In the rows, zero is written as 100.
The rows of Z fall into several groups, which share some directions, and each row is roughly a mix of its group's hidden directions.
Z:
[104 89 90 142 118 82 82 107 138 95]
[117 108 92 60 64 101 95 113 130 108]
[95 69 102 62 63 112 118 87 96 99]
[93 99 86 97 90 94 57 138 124 117]
[109 112 78 106 86 58 82 87 136 96]
[86 76 105 61 69 129 101 119 101 105]
[97 93 127 109 117 139 130 90 79 82]
[84 67 94 123 130 102 110 80 67 88]
[114 102 113 71 96 107 125 112 51 100]
[131 100 85 114 109 115 101 103 153 95]
[98 115 122 120 98 66 93 72 136 110]
[58 88 77 120 98 78 118 97 86 74]
[109 104 123 116 96 98 105 121 150 76]
[116 105 66 84 77 91 101 54 102 107]
[113 134 91 93 70 83 75 94 134 90]
[110 105 105 141 130 133 96 78 99 87]
[86 97 121 120 123 73 132 90 68 102]
[98 91 110 86 83 138 62 85 80 84]
[77 132 82 82 67 90 73 102 96 81]
[83 50 81 88 110 108 122 119 100 115]
[80 90 86 66 62 99 69 109 86 98]
[104 83 82 93 124 76 149 86 106 109]
[68 86 91 143 104 81 81 94 81 85]
[101 130 104 75 61 86 99 119 71 97]
[91 105 108 52 74 122 113 98 82 120]
[100 46 113 89 104 104 90 66 104 101]
[101 61 114 106 116 131 95 99 62 92]
[93 127 81 131 97 70 83 110 132 92]
[124 117 85 106 109 47 106 82 109 103]
[116 102 103 65 63 130 104 104 125 107]
[86 105 105 96 80 113 79 92 155 89]
[89 115 110 75 118 86 138 90 69 120]
[85 86 112 98 120 128 123 111 55 90]
[127 99 139 97 129 112 106 78 117 121]
[121 63 119 112 133 104 130 99 88 98]
[97 134 82 101 81 71 82 108 136 89]
[134 137 116 94 89 91 101 89 135 111]
[50 112 94 108 86 104 77 84 110 74]
[121 129 99 62 73 95 104 104 74 118]
[86 64 68 82 101 114 90 97 68 118]
[76 83 93 83 80 105 109 116 50 107]
[126 146 107 95 99 102 131 84 119 103]
[69 86 102 120 73 135 92 129 106 101]
[86 139 107 87 53 104 92 116 105 94]
[98 129 90 77 69 114 139 101 83 93]
[123 104 102 63 109 83 111 60 100 122]
[75 98 118 101 88 61 95 97 58 93]
[71 48 94 118 107 113 87 113 94 100]
[104 143 108 103 95 77 73 95 132 84]
[92 118 108 141 141 85 95 114 85 93]
[86 61 128 98 81 107 130 89 89 79]
[116 66 97 58 94 125 86 103 80 102]
[97 123 122 103 81 73 146 104 92 85]
[106 133 120 133 118 89 131 106 91 82]
[126 94 112 101 148 125 121 94 90 112]
[104 90 120 70 88 128 141 102 80 110]
[94 85 76 56 69 119 92 112 85 104]
[126 89 82 85 127 81 118 95 59 98]
[113 143 143 80 101 99 106 87 101 91]
[70 83 80 87 97 79 70 76 78 119]
[143 89 97 99 116 82 131 87 104 127]
[73 138 98 133 100 93 90 131 89 96]
[74 119 67 98 72 82 84 115 127 103]
[132 125 78 75 102 108 73 92 129 99]
[138 90 115 110 144 98 116 85 106 110]
[68 107 129 95 101 132 101 111 64 88]
[121 111 118 90 148 106 106 109 75 120]
[75 120 119 87 52 108 95 118 91 110]
[102 84 87 54 93 139 107 108 88 108]
[105 103 92 66 60 108 84 114 128 118]
[113 138 66 78 117 92 82 89 119 110]
[94 62 110 103 127 106 123 91 61 101]
[85 105 63 123 131 116 87 121 121 111]
[93 140 56 95 90 111 81 101 90 114]
[89 82 64 93 75 73 66 100 111 106]
[103 60 108 111 130 126 118 93 73 97]
[108 81 112 57 98 102 128 122 87 126]
[83 66 90 114 104 122 106 98 53 98]
[131 138 93 109 106 135 94 94 124 105]
[136 82 132 87 113 123 108 98 125 117]
[99 60 63 110 89 85 74 110 110 88]
[96 84 119 126 101 102 76 95 149 114]
[78 71 121 94 74 102 126 71 82 87]
[100 140 92 79 77 68 106 98 74 86]
[107 112 67 98 83 80 71 93 140 93]
[118 138 104 105 91 118 113 89 144 105]
[73 66 106 90 99 135 97 97 67 87]
[62 88 79 120 101 102 98 93 57 89]
[70 100 96 115 84 115 65 106 138 86]
[84 68 92 100 134 124 98 102 65 88]
[83 78 114 82 79 143 117 119 90 89]
[105 124 75 102 81 104 71 110 144 96]
[89 90 83 114 87 85 68 89 147 106]
[95 125 83 72 100 71 111 72 74 118]
[112 136 92 77 59 82 87 98 112 113]
[88 117 61 84 79 82 82 94 131 117]
[79 84 110 98 112 129 133 102 59 103]
[112 119 68 102 68 78 114 125 75 96]
[117 106 117 123 101 101 93 96 157 98]
[83 87 88 98 84 104 82 114 154 86]
[118 121 87 125 116 93 69 120 136 95]
[86 127 89 84 56 84 70 107 109 97]
[87 133 99 100 68 56 94 98 114 94]
[124 107 94 113 91 74 65 118 134 84]
[84 115 92 79 82 94 125 111 51 92]
[93 116 69 75 67 80 80 109 125 102]
[78 107 59 119 106 67 91 101 73 102]
[114 118 88 116 73 96 68 91 141 111]
[98 114 69 100 98 77 49 97 114 97]
[100 96 100 114 91 59 87 75 136 121]
[94 138 113 112 95 65 134 104 87 92]
[92 102 76 114 87 128 62 132 118 101]
[110 121 110 81 69 115 79 95 142 91]
[90 78 120 153 111 111 100 96 90 80]
[77 67 82 84 87 108 73 137 98 103]
[73 99 76 98 81 104 53 117 105 117]
[102 97 136 142 127 106 120 88 98 90]
[119 124 100 102 86 84 82 85 149 111]
[102 56 110 103 115 125 117 111 66 99]
[82 72 133 105 100 110 126 113 64 109]
[105 66 118 93 118 106 119 79 59 95]
[84 105 142 88 109 108 139 107 75 95]
[119 126 118 83 92 69 122 84 76 121]
[115 87 97 74 112 154 87 103 108 111]
[89 86 117 109 127 126 128 83 64 107]
[105 116 97 92 97 86 128 107 44 104]
[98 120 59 89 75 67 104 123 102 103]
[90 119 72 98 88 49 82 101 100 114]
[110 67 71 106 129 83 99 110 77 126]
[74 77 70 138 78 106 103 113 107 85]
[122 91 143 107 118 122 132 89 103 110]
[122 108 91 110 95 68 93 80 146 113]
[122 125 125 126 123 87 102 125 127 97]
[106 125 98 78 69 80 123 114 64 100]
[86 61 131 115 113 126 101 122 98 83]
[110 142 95 69 77 75 97 89 82 103]
[101 142 77 99 82 99 73 91 132 95]
[112 125 94 113 97 91 82 93 154 87]
[95 87 125 96 115 67 128 98 62 107]
[98 87 86 101 108 83 61 58 105 121]
[108 95 99 79 87 145 75 116 126 115]
[114 81 114 77 118 120 86 86 54 97]
[88 114 122 62 78 126 126 83 108 109]
[66 73 88 125 92 96 136 114 89 89]
[71 133 98 94 68 108 75 111 111 77]
[71 111 72 109 95 82 57 121 98 99]
[97 103 135 102 103 143 124 123 82 99]
[79 71 94 99 119 106 106 107 48 94]
[71 77 89 77 86 73 92 103 62 99]
[96 64 125 135 109 122 98 106 110 76]
[81 54 79 128 118 92 98 110 103 82]
[91 69 113 136 130 110 125 92 118 101]

In each list below, two rows fit none of the groups, and each other row fits one group, some only roughly. Which are they? Name them in the order they come.
  * k988: [109 149 116 113 90 86 94 80 130 94]
  * k671: [71 77 103 71 87 136 101 91 73 97]
  * k301: [90 81 78 135 132 120 79 90 116 109]
  * k785: [111 138 92 107 94 65 80 114 128 88]
  * k541: [113 121 141 99 118 106 132 78 82 107]
  * k846: [91 94 96 123 150 101 76 79 82 104]
  * k83: [103 110 101 128 138 116 91 95 142 96]
  * k525: [102 101 68 96 64 85 84 134 123 97]
  * k888: [112 70 105 148 121 100 111 114 116 94]
  * k753: [100 68 68 118 94 110 97 123 136 86]
  * k102: [113 130 84 113 98 61 73 94 122 116]
	k301 k83
  * k665: [118 100 111 132 153 110 98 97 100 92]
  * k869: [88 85 117 108 92 89 141 99 59 87]
  * k651: [70 71 90 135 129 99 87 87 86 98]
  * k904: [92 145 91 100 108 60 116 92 84 110]
  * k141: [119 101 95 107 100 88 93 100 160 118]
  * k496: [89 82 122 120 115 99 149 92 82 112]
  * k547: [63 84 96 112 87 72 102 80 67 85]
  * k985: [90 69 96 127 113 117 138 95 74 92]
  * k120: [84 56 81 109 95 130 73 88 92 100]
  * k972: [100 143 96 116 76 73 127 102 120 95]
	k869 k985
  * k360: [110 86 123 109 139 143 98 95 112 101]
  * k858: [83 87 97 101 105 105 149 106 62 110]
  * k637: [74 90 138 75 75 89 120 85 82 104]
  * k911: [83 78 85 70 91 144 90 92 81 109]
  * k880: [114 103 122 77 90 148 80 111 115 87]
  * k19: [91 109 87 135 86 120 73 110 137 90]
  * k444: [91 68 73 104 99 142 73 110 97 93]
  * k56: [101 84 116 126 133 89 134 79 77 94]
  * k28: [83 79 120 76 81 118 138 98 77 90]
  * k291: [68 111 98 102 63 93 78 108 79 69]
	k880 k291
  * k193: [109 81 106 144 137 95 124 92 104 92]
  * k625: [144 130 96 86 79 86 114 106 120 114]
  * k916: [79 83 87 68 62 129 90 110 97 91]
  * k292: [117 117 86 115 133 73 115 105 63 102]
  * k772: [114 130 113 116 128 57 114 102 92 103]
  * k991: [101 53 127 99 106 136 107 98 99 89]
  * k600: [87 48 97 120 107 113 74 112 107 88]
  * k805: [56 77 104 102 93 114 106 98 60 87]
  * k801: [106 107 79 127 92 109 101 102 155 91]
  * k270: [84 123 86 82 62 99 73 130 108 91]
	k292 k270
  * k933: [93 77 88 146 136 112 103 103 110 94]
  * k4: [118 103 129 97 127 149 105 96 111 105]
  * k54: [78 92 96 143 122 94 116 102 68 87]
  * k415: [110 102 76 65 78 135 92 122 113 113]
  * k511: [138 133 92 82 98 85 80 96 130 100]
  * k548: [54 110 94 80 77 80 92 107 73 93]
  * k815: [76 87 74 135 90 89 74 114 105 73]
  * k881: [82 83 116 120 93 135 86 83 136 88]
  * k115: [100 77 75 126 109 63 75 99 122 112]
  * k287: [150 127 101 77 89 88 113 102 97 116]
	k548 k115
